Which row each row swaps with, under one turn or mirror:
The rows were stretched afterwards, more along some directions than others.
q_562: [-0.58, -0.73, -1.90, 1.47, 0.14, -1.27, -0.40, 0.24, -0.38, -0.02, 1.82, -2.79, -2.33, -0.08, 0.23, 4.30]
q_457: [-0.23, 0.33, -0.49, 3.50, 0.92, -1.67, -2.01, 1.36, 1.35, -0.12, 0.59, -0.63, -0.61, -2.29, 1.30, 2.65]
q_764: [1.18, -3.81, -0.54, -1.11, -2.23, -0.03, 0.62, 0.24, 0.32, -0.54, 1.10, -1.67, 0.01, -1.12, 1.28, 1.00]
q_893: [0.64, 0.61, -0.25, 2.14, 0.38, -2.17, -0.27, 2.18, -0.31, 1.94, 1.24, -1.00, -0.50, -0.89, -0.55, 4.87]
q_743: [2.12, -1.03, 2.14, 0.12, 0.17, -1.79, 1.37, -0.56, 1.62, 0.70, 1.06, -1.58, -0.56, -0.76, 1.18, 0.62]
q_855: [0.65, -1.69, 1.24, -0.88, -0.62, 0.47, -0.93, 1.02, 1.39, -0.77, -0.99, 0.15, 0.34, -0.05, 1.42, 0.25]
q_726: [-0.21, 0.27, -0.67, 3.67, 1.28, -2.00, -1.61, 1.37, 1.08, -0.35, 1.22, -0.52, -0.86, -2.19, 1.15, 2.88]
q_889: [1.01, -0.27, -0.49, 1.67, 0.14, -1.58, -0.77, 2.00, -0.50, 1.36, 1.38, -1.28, -0.27, -0.48, -0.71, 4.94]
q_741: [2.32, 0.07, 2.48, 0.27, 0.61, -1.92, 2.05, 1.25, 0.90, 0.73, 1.26, -0.91, -0.35, -0.89, 0.88, 0.43]
q_54: [1.92, -0.45, 2.52, 0.47, 0.68, -2.12, 1.14, 0.11, 1.66, 0.27, 1.20, -2.07, 0.25, -1.18, 0.89, 0.26]
q_917: [0.68, -1.38, 0.95, -0.17, -0.49, 0.44, -0.57, 1.49, 1.19, -0.95, -1.13, 0.10, 0.71, -0.08, 1.25, 0.26]
q_168: [0.62, -1.60, 0.31, -0.51, -0.61, 0.27, -0.78, 1.54, 1.28, -0.93, -1.19, 0.02, 0.49, -0.05, 0.99, 0.62]
q_545: [0.39, -0.15, -1.77, 2.29, 0.53, -2.58, -0.79, 2.38, -0.62, 1.52, 1.82, -1.05, -0.80, -0.38, -1.03, 5.28]
q_524: [1.05, -0.19, -1.01, 1.93, -0.39, -1.77, -0.22, 1.95, -1.40, 1.36, 1.41, -1.62, -0.44, -0.29, -1.01, 4.61]
q_138: [1.18, -4.01, 0.47, -1.48, -2.58, -0.31, 0.25, -0.31, 0.64, -0.72, 0.47, -2.39, 0.12, -1.39, 1.33, 1.19]
q_530: [-0.57, 0.29, -0.55, 3.48, 1.35, -1.94, -1.72, 1.69, 1.30, -0.40, 0.86, -0.61, -0.51, -2.51, 1.11, 2.51]
q_725: [-0.20, 0.27, -1.58, 1.56, 0.48, -2.45, -0.24, 2.62, -0.70, 1.86, 0.77, -0.99, -1.07, -0.49, -0.68, 4.96]
q_927: [1.52, -3.80, -0.34, -0.95, -2.72, -0.06, 0.53, 0.27, -0.06, -0.66, 1.59, -1.87, -0.23, -1.02, 1.18, 1.40]
q_37: [1.92, 0.13, 2.88, 0.73, 1.21, -1.96, 1.82, 0.75, 1.51, 0.49, 1.47, -1.14, -0.06, -1.14, 0.90, 0.70]
q_338: [2.26, -1.16, 2.10, -0.57, 0.42, -1.92, 1.23, -0.12, 1.41, 0.19, 0.82, -1.41, 0.14, -0.38, 0.91, 0.26]
q_131: [0.82, -1.08, 1.35, -0.39, -0.10, 0.59, -0.21, 1.20, 1.43, -0.88, -0.88, 0.28, 0.34, -0.16, 1.13, 0.17]
q_153: [1.07, -3.21, 0.15, -1.39, -1.87, -0.40, 0.48, 0.51, 0.59, -0.48, 1.41, -1.70, -0.07, -1.55, 1.30, 1.02]
q_750: [-0.43, 0.49, -1.77, 1.40, 0.15, -0.69, -0.45, 1.05, -0.95, 1.07, 1.23, -1.45, -2.51, -0.05, 0.70, 3.66]
q_682: [-0.19, -0.27, -2.97, 0.85, 0.73, -1.46, -0.66, 0.41, -0.77, 0.52, 2.11, -1.39, -2.23, 0.52, 0.23, 3.58]
q_895: [1.15, -2.87, 0.99, -0.98, -2.08, 0.05, 0.55, 0.18, 0.51, 0.06, 0.62, -1.22, -0.23, -1.64, 1.85, 0.36]
q_180: [-0.12, -0.52, -2.50, 1.31, -0.18, -0.97, -0.25, 0.75, -1.04, 0.18, 2.34, -1.78, -2.35, 0.46, 0.49, 4.53]
q_434: [0.22, -1.09, 1.07, -0.25, 0.02, 0.16, -0.66, 1.52, 1.62, -1.09, -1.15, 0.12, 0.46, -0.48, 1.15, 0.40]
q_777: [1.23, 0.50, -0.99, 2.41, -0.01, -1.95, -0.66, 2.51, -0.43, 2.22, 1.27, -1.05, -0.48, -0.65, -0.50, 4.83]
q_395: [-0.21, 0.03, -2.07, 0.92, 0.19, -1.05, -0.39, 0.69, -0.64, 0.39, 2.32, -1.92, -2.39, 0.04, 0.33, 3.99]
q_296: [0.08, -0.86, -2.49, 1.37, -0.22, -0.80, -0.22, 0.77, -1.09, 0.04, 2.29, -2.14, -2.37, 0.11, 0.45, 4.22]
q_21: [0.80, -1.71, 0.89, -0.45, -0.58, 0.51, -0.61, 1.31, 1.26, -1.00, -0.96, 0.13, 0.71, 0.01, 1.22, 0.31]
q_945: [0.80, -1.34, 0.91, -0.50, -0.53, 0.39, -0.95, 1.15, 1.48, -1.00, -1.11, -0.02, 0.53, -0.07, 1.21, 0.56]
q_636: [-0.73, 0.82, -0.63, 3.00, 1.29, -1.82, -1.81, 1.38, 0.78, 0.18, 0.35, -0.45, -0.79, -2.41, 1.11, 1.99]
q_55: [2.71, -2.11, 2.21, 0.69, -0.21, -1.38, 1.06, -0.22, 1.10, 0.12, 1.71, -2.34, 0.15, -0.67, 1.13, 1.21]
q_404: [-0.26, 0.60, -0.99, 3.78, 0.83, -2.05, -1.94, 2.03, 0.90, 0.26, 0.84, -0.56, -0.64, -2.35, 1.23, 3.04]
q_202: [0.07, 0.20, -0.56, 3.84, 0.81, -1.36, -1.79, 1.38, 0.79, 0.00, 0.81, -0.45, -0.51, -2.15, 1.24, 2.78]
q_584: [0.95, -3.67, -0.54, -2.00, -1.89, -0.65, 0.29, 0.65, 0.15, -0.53, 1.38, -0.77, 0.20, -0.49, 0.89, 1.03]
q_909: [1.52, 0.64, -1.31, 3.13, 0.07, -2.11, -0.45, 2.70, -0.91, 2.32, 2.18, -0.84, -1.30, -0.81, -0.60, 5.27]
q_348: [-0.19, 0.33, -0.93, 3.69, 1.00, -1.65, -1.77, 1.44, 0.69, -0.06, 0.88, -0.50, -0.57, -2.05, 1.12, 2.76]
q_688: [1.74, -0.23, 2.53, 0.45, 1.00, -1.89, 1.44, 0.28, 1.94, 0.83, 0.64, -1.71, 0.03, -1.00, 1.05, 0.59]

q_138 is swapped with q_562
q_917 is swapped with q_202
q_395 is swapped with q_153
q_726 is swapped with q_168
q_296 is swapped with q_927
q_855 is swapped with q_636
q_545 is swapped with q_338

